(in the rows, 128 means zero)
The rows below come in pairs that one turn or mirror swaps. Which row does each named row swap with?
The rows were stretched afterwards, more along some directions than others.
z324: [130 127 123 126 147 108 159 121 138 150 126 117 116 118 164 137  88 143
 152 155 132 145]
z512: [122 114 129 124 125 147 141 140 136 127 127 122 150 121 118 104 109 138
 135 104 121 145]
z795: [106 108 127 165 154 138 159 149 145 110 121 124 133 115 123 134 139 124
 137 103 144 115]
z676: [ 97 105 121 157 137 143 146 116 137 146 149 121 121 120 165 118 118 159
 131 115 117 113]
z855: [122 112 110 127 143 141 145 138 108 130 134 107 159 110 127 103 130 151
 151  96 138 118]
z827: [104 124 111 171 144 104 154 137 131 118 136 113 107  89 145 120 132 137
 158 113 165 100]
z307: [ 89 115  93 179 149 142 163 127 156 131 124 120 140  79 125 126 134 155
 137 110 141 131]
z321: [103 125 107 149 142 132 131 125  92 140 145 129 127  90 152 136 145 158
 146 101 144  98]
z586: [ 97 133 116 175 140 127 148 122 159 126 117 130 125  95 120 131 131 116
 120 136 129 123]
z776: [122 124 123 133 149 139 155 126 139 141 112  96 151  98 140 113 104 156
 137 148 133 141]
z335: [110 129  89 152 146 124 154 105 118 134 145 144 118 108 148 149 120 141
 142 138 115 115]
z582: [102 132 104 156 163 152 169 118 166 137 105  98 169 101 108 106 129 145
 121 144  96 167]
z931: [138 102 112 115 139 141 165 126 150 135 114 111 132 108 162 137  79 146
 144 144 129 140]
z806: [113 113 125 144 137 136 155 123 139 142 124 134 128 132 140 117 101 122
 151 137 130 108]
z265: [130 106 142 121 131 147 138 140 143 116 121 107 136 145 114 124  90 122
 123 108 107 144]
z269: [ 86  95 121 154 132 159 156 116 156 143 136 149 128 151 157 115  95 127
 118 123 107 123]
z938: [117 129 112 149 153 140 136 108 119 127 137 115 140  94 132 161 108 131
 123 110  95 134]
z308: [ 90 128 109 162 144 144 144  95 135 133 131 141 138 109 143 149 114 125
 136 133 102 125]
z177: [105 127 132 162 156 139 149 131 139 136 129 105 144 113 119 134 142 156
 124 121 109 139]
z869: [102 107 129 156 150 145 164 134 178 127 101 107 147 119 106 135  97 124
 125 135 103 151]
z883: [124 114 161 140 119 147 126 134 142 129 141 125 128 134 140 126 100 143
 128 119 104 142]
z499: [103 116 131 150 133 147 138 126 133 121 125 132 124 146 134 117 105 120
 134 112 110 120]
z490: [118 140 136 135 138 119 139 137 129 126 123 112 117 116 130 160 105 123
 154 133 112 148]
z720: [129 118 141 136 129 149 148 137 134 126 134 116 135 126 143 134 115 132
 128 137 109 143]
z881: [120 134 133 138 142 131 146 141 134 140 122 111 121 116 128 138 103 139
 148 144 106 130]
z663: [117 122 142 145 142 132 138 139 147 133 109 114 137 115 120 115 143 139
 128 119 120 151]
z740: [105 130 105 168 154 115 153 121 131 148 115 103 121  72 137 143 113 146
 135 146 139 115]
z966: [109 128 123 154 137 132 131 126 116 137 160 126 128 119 147 113 141 149
 124 103 123 107]
z791: [114 114 107 151 127 103 143 145 139 120 124 112 116  88 144 118 121 140
 145 103 157 104]
z132: [ 99 115  98 148 152 130 167 125 131 144 116 108 143  88 145 111 142 167
 147 138 142 123]
z63: [117 110 151 148 122 141 138 146 165 112 135 143 116 147 125 130 115 110
 117 113 122 127]
z36: [105 111 106 152 144 143 139 120 125 141 139 128 125 100 158 148  97 158
 135 121 106 120]
z468: [109 129 138 143 130 122 147 138 132 128 116 133 112 128 127 130 139 122
 154 131 168 109]
z783: [ 97 117 124 169 136  96 147 123 154 130 130 107 100 103 131 146 115 142
 152 116 152 106]
z729: [136 111 126 125 130 115 154 128 155 132 122 125 102 120 169 146  89 132
 140 163 128 129]
z640: [ 99  94 124 168 137 157 156 137 176 128 111 105 146  95 108 128 123 144
 122 114 121 155]
z522: [131 114 141 140 140 125 142 148 157 125 102 105 138 115 112 113 114 118
 127 118 127 138]
z631: [124 109 124 125 129 136 144 147 132 137 123 124 136 130 133  91  97 148
 141 119 133 137]
z484: [118 116 106 138 139 145 169 125 144 128 128 135 134 122 138 141  94 128
 138 134 117 137]
z379: [121 125 120 178 142 122 120 129 133 114 141 112 116  91 110 168 139 139
 128  84 115 115]
z389: [117 124 123 132 154 125 157 129 132 157 124 117 130 114 142 129  98 144
 139 140 128 129]
z916: [124 120 150 129 126 134 138 125 150 122 128 138 129 155 143 135  81 111
 128 137 100 146]
z559: [ 98 141  97 151 142 129 157 115 128 133 141 130 126 116 147 123 141 148
 145 126 137 108]
z838: [ 88 123 119 174 149 119 165 130 163 136 114 114 125  94 123 135 136 147
 152 130 163 110]
z878: [104 102  98 163 139 111 156 128 135 137 121 114 130  73 145 114 127 147
 143 125 155  98]
z309: [111 120 123 142 132 142 135 135 129 135 136 124 133 110 115 134 107 142
 133 102 112 139]
z436: [112 118 120 142 146 135 149 124 144 128 117 114 134  91 141 135 122 143
 126 122 109 158]
z724: [123 102 128 143 139 156 136 134 133 125 122 111 136 101 116 126 133 140
 109  95 107 147]
z773: [123 120 107 127 146 145 173 129 152 135 111 105 146 118 149 112 100 154
 141 157 125 153]
z438: [109 122 122 164 144 145 137 132 139 124 135 104 127 104 111 149 124 158
 129  87 103 134]
z712: [129 109 136 123 142 141 156 152 134 142 128 111 138 132 143  93 117 160
 150 122 139 130]
z922: [128 107 134 144 137 107 127 138 144 111 126 116 102 123 141 152 100 130
 126 108 123 116]
z185: [120 116 129 131 141 130 149 137 162 116 117 107 127 138 121 132  97 135
 110 117 106 145]
z234: [118 122  96 150 130 122 156 140 145 118 104 116 133  92 130 121 119 142
 144 133 147 123]
z496: [103 113 127 122 138 150 162 130 153 140 111 124 143 153 132 102 106 121
 127 139 133 132]
z14: [ 85 109  86 168 155 158 166 120 159 141 117 105 162  80 126 109 130 166
 120 110 115 149]

z512 swaps with z14
z307 swaps with z309
z436 swaps with z791
z265 swaps with z773
z827 swaps with z490

The rows below come in pairs that one turn or mirror swaps. Which row does each named row swap with?
The rows were stretched afterwards, more along some directions than others.
z25: [124 157 128 116 117 129 134 117 151 129 124  92 153 115 123 116 137 132
 128 107 137 131 122 150 134 116 148 144]
z266: [135 118 158 143 117 125 104 124 126 125 114 138 137 134 125 148 123 119
 121 137 114 109 140 137 134 146 122 124]
z381: [152 134 145 124 134 125 107 135 141 109 109 136 145 130 133 129 116 126
 127 130 131 137 134 139 138 132 104 131]
z64: [137 111 149 133 134 133 111 156 132 120 117 160 124 117 148 131 121 122
 133 137 121 121 124 129 144 142 116 134]
z370: [134 145 116 124 123 124 163 142 129 106 138 127 134 137 138 135 124 131
 122 121 125 133 130 127 111 121 105 128]
z280: [135 149 125  92 126 137 120 103 148 116 124 103 108 119 130 126 106 123
 138 121 125 124 147 106 133 104 119 120]
z884: [133 148 157 150 143 132 123 138 133 125 126 122 142 119 133 136 133 128
 140 134 131 122 116 132 130 148 117 126]
z525: [141 116 131 115 132 133 123 121 122 131 118 158 135 128 126 118 112 141
 116 144 142 135 133 123 139 130 130 139]
z764: [151 123 154 122 144 135 143 150 126 106 115 159 140 135 135 143 121 134
  95 143 125 119 119 129 116 126 109 132]
z326: [126 142 134 137 112 128 131 131 136 115 118 114 150 119 146 108 129 140
 122 113 122 135 123 147 124 149 126 148]
z701: [135 163 115 129 127 146 141 119 129 142 127 102 115 109 130 115 124 125
 131 115 134 134 116 126 132 113 125 156]
z972: [144 141 142 115 123 142 117 120 137 113  99  84 130 129 140 131 112 126
 138 108 126 123 128 131 142 100 136 139]
z761: [126 109 145 119 130 122 121 150 136 120 125 130 159 137 119 125 139 132
 118 127 126 114 119 138 130 124 150 115]
z99: [125 120 114 105 119 126 120 129 122 124 116 124 117 145 121 106 115 133
 116 130 125 133 135 107 127 122 134 139]
z899: [148 109 130 132 120 140 125 152 116 120 125 143 140 135 114 120 119 139
 128 127 119 114 129 132 146 120 119 113]
z163: [138 131 145 117 105 118 128 141 146 122 102 106 145 141 138 127 127 123
 116 111 125 122 124 132 135 136 128 141]
z12: [131 102 127 140 132 113 138 129 130 135 132 149 154 134 136 124 119 137
 131 122 133 134 128 154 134 148 129 113]
z74: [114 137 124 135  99 136 134 120 121 135 115  99 107 127 111 138 122 120
 133 114 106 114 138 123 135 125 125 125]
z990: [133 115 146 103 124 115 124 161 149 111 124 136 148 132 129 146 132 122
 113 128 113 125 125 140 137 130 126 115]
z779: [116 153 135 128 119 128 107 130 157 131 103  88 130 116 131 123 120 119
 140 116 121 135 118 152 136 112 140 148]
z205: [129 108 122 113 111 118 137 160 130 131 110 143 126 150 119 123 133 123
 115 117 121 134 140 138 140 113 138 132]
z844: [127 145 127 114 130 141 134 135 130 117 108  93 135 137 116 120 137 134
 120 124 122 124 124 114 127 104 144 135]
z585: [139 120 136 136 133 146 144 146 126 144 115 133 121 143 128 133 119 136
 116 125 134 121 134 120 139 112 134 133]
z286: [167 120 137  90 121 139 153 124 136 113 135 139 112 135 141 134  96 130
 124 131 140 110 124 126 136 109 125 117]
z809: [139 104 128 106 121 114 125 123 125 120  98 135 139 146 134 122 113 115
 122 114 130 131 149 127 122 117 133 117]
z986: [109 149 120 129 102 129  95 124 144 123 106  99 129 111 124 111 124 118
 134 115 124 137 131 154 127 125 141 143]
z710: [137 130 115 109 108 126 146 127 138 116 117 136 127 132 118 112 122 132
 124 125 127 130 136 142 133 121 123 123]
z129: [135 120 118 127 108 120 128 140 129 130 111 124 131 125 146 114 124 124
 145 109 128 123 133 132 152 114 129 133]
z332: [131 117 125  92 115 137 113 130 127 100 100 115 120 131 141 116 105 121
 121 114 112 127 150 109 125 109 129 123]
z842: [119 138 126 109 130 115 120 148 137 116 135 131 125 129 136 123 129 114
 117 115 130 150 130 147 107 133 127 132]
z815: [123 116 144 153 143 127 118 170 132 138 135 156 136 134 123 141 130 139
 117 147 124 128 120 126 122 144 116 125]
z531: [117 145 128 113 126 118 135 112 158 128 124 122 141 118 129 130 128 132
 123 124 140 150 128 155 124 138 135 138]
z134: [136 128 133 123 145 129 157 104 125 116 141 153 135 118 138 144 128 139
 112 140 138 131 114 131 126 137 136 128]
z831: [120 129 135 114 108 127 138 141 127 112 119 115 117 129 145 127 110 128
 134 113 113 128 140 112 117 137 106 121]
z236: [137 142 137 151 137 129 130 118 136 129 138 122 150 120 126 140 149 125
 115 124 131 131 119 163 126 129 136 147]
z179: [143 131 142 144 153 128 132 141 129 142 145 165 147 113 130 143 137 127
 127 144 141 131 108 142 134 141 119 130]
z917: [154 102 134 135 116 119 125 146 133 124 125 158 141 142 124 140 125 134
 130 136 122 116 131 141 135 141  99 125]
z474: [131 130 121 121 133 139 136 105 138 127 118 123 112 130 130 113 122 133
 113 121 136 135 129 140 133 122 144 157]
z29: [138 126 109 141 127 134 145 109 114 137 133 143 119 125 125 125 120 133
 135 131 129 135 133 127 126 140 105 127]
z890: [125 148 117 147 127 126 144 142 124 131 140 133 119 113 117 120 123 134
 124 141 130 139 110 134 120 143 109 145]
z254: [137 142 130 125 129 131 131 130 135 133 121 123 121 122 142 127 121 113
 108 117 126 134 127 140 129 110 142 152]
z431: [131 132 129 137 116 113 135 124 122 127 121 119 129 122 120 135 137 122
 111 118 131 131 110 136 131 147 131 148]
z774: [128 135 108 119 129 131 129 112 123 123 123 109 121 130 118 132 135 122
 116 110 117 132 137 138 121  96 144 134]
z3: [127 159 128 136 134 144 137 125 118 134 121 104  98 121 124 130 117 130
 125 133 129 136 119 107 134 124 123 152]
z292: [145 125 125 116 106 137 123 114 134 131 119 133 113 122 122 135  99 131
 124 145 133 120 122 136 153 111 139 134]
z889: [139 154 126 118 139 127 120 102 138 111 131 105 127 126 112 140 131 116
 107 126 136 137 120 128 119 115 126 154]
z187: [137 125 127 111 111 141 124 113 137 121 105 125 132 128 143 104 100 144
 124 122 133 135 149 142 139 116 146 138]
z137: [136 121 125 123 116 120 118 120 126 107 113 127 145 133 129 125 117 123
 104 126 137 144 141 143 116 111 140 145]
z584: [139 152 119 112 130 146 140 119 132 116 116  98 112 121 117 139 118 126
 119 115 132 140 124 125 143  88 130 144]
z226: [142 131 164 105 137 125 137 133 143 108 134 140 132 130 143 152 127 127
 109 135 119 114 126 133 131 128 130 121]
z162: [148 109 126 125 138 133 131 122 129 134 125 163 134 124 126 146 127 122
 106 138 132 128 122 145 155 107 137 143]
z367: [132 115 128 125 121 140 117 142 128 137 105 145 103 130 129 124  96 134
 136 146 122 131 127 125 154 112 128 137]
z840: [128 145 125 116 126 128 141 127 135 134 120  97 116 107 140 136 116 116
 130 108 115 129 112 128 142 115 133 131]
z430: [131 112 129 134 127 125 149 152 128 141 127 165 126 122 135 133 118 121
 138 129 128 125 123 128 129 144 103 110]
z686: [149 150 135 141 133 141 134 110 130 108 138 120 132 112 135 120 116 131
 125 139 141 117 120 137 119 118 134 146]
z577: [132 125 154 118 123 131 105 163 150 127 121 122 134 122 121 140 122 130
 117 131 119 124 128 132 146 117 121 132]
z464: [125 115 135 133 139 118 110 161 117 121 112 145 153 146 121 124 135 135
 118 145 125 140 131 116 118 144 118 127]
z437: [135 115 132 119 135 120 131 136 125 141 105 145 118 118 129 138 128 120
 113 130 132 129 112 127 150 117 132 140]
z726: [130 128 134 118 142 125 120 148 130 130 117 146 117 135 125 142 127 129
 129 137 122 144 122 131 146 135 113 131]
z150: [127 160 118 122 135 141 138 112 143 130 131 101 105 127 128 122 118 133
 130 125 125 122 129 109 117 117 126 130]
z427: [115 101 122 114 140 126 134 143 104 125 113 164 122 141 129 130 130 125
 113 126 123 136 138 111 128 126 144 103]
z117: [119 140 126 132 150 115 136 131 137 146 124 141 132 138 129 132 134 122
 126 124 135 145 136 126 114 151 110 118]
z304: [129 123 114 131 108 127 123 130 134 136 101 116 147 116 131 113 121 119
 136 100 118 131 129 149 141 123 117 133]
z896: [141 113 124 134 119 128 131 115 106 113 124 144 129 128 135 117 127 129
 130 120 130 115 135 130 137 134 143 118]
z963: [146 141 142 130 132 127 141 126 133 131 165 135 144 120 125 147 141 136
 126 135 140 118 106 155 133 128 140 130]
z506: [135 152 121 118 123 139 127 103 121 127 135 117 109 118 128 114 120 132
 133 126 138 131 124 122 114 136 117 147]

z506 swaps with z963
z764 swaps with z370
z437 swaps with z129
z74 swaps with z266
z474 swaps with z12
z840 swaps with z64

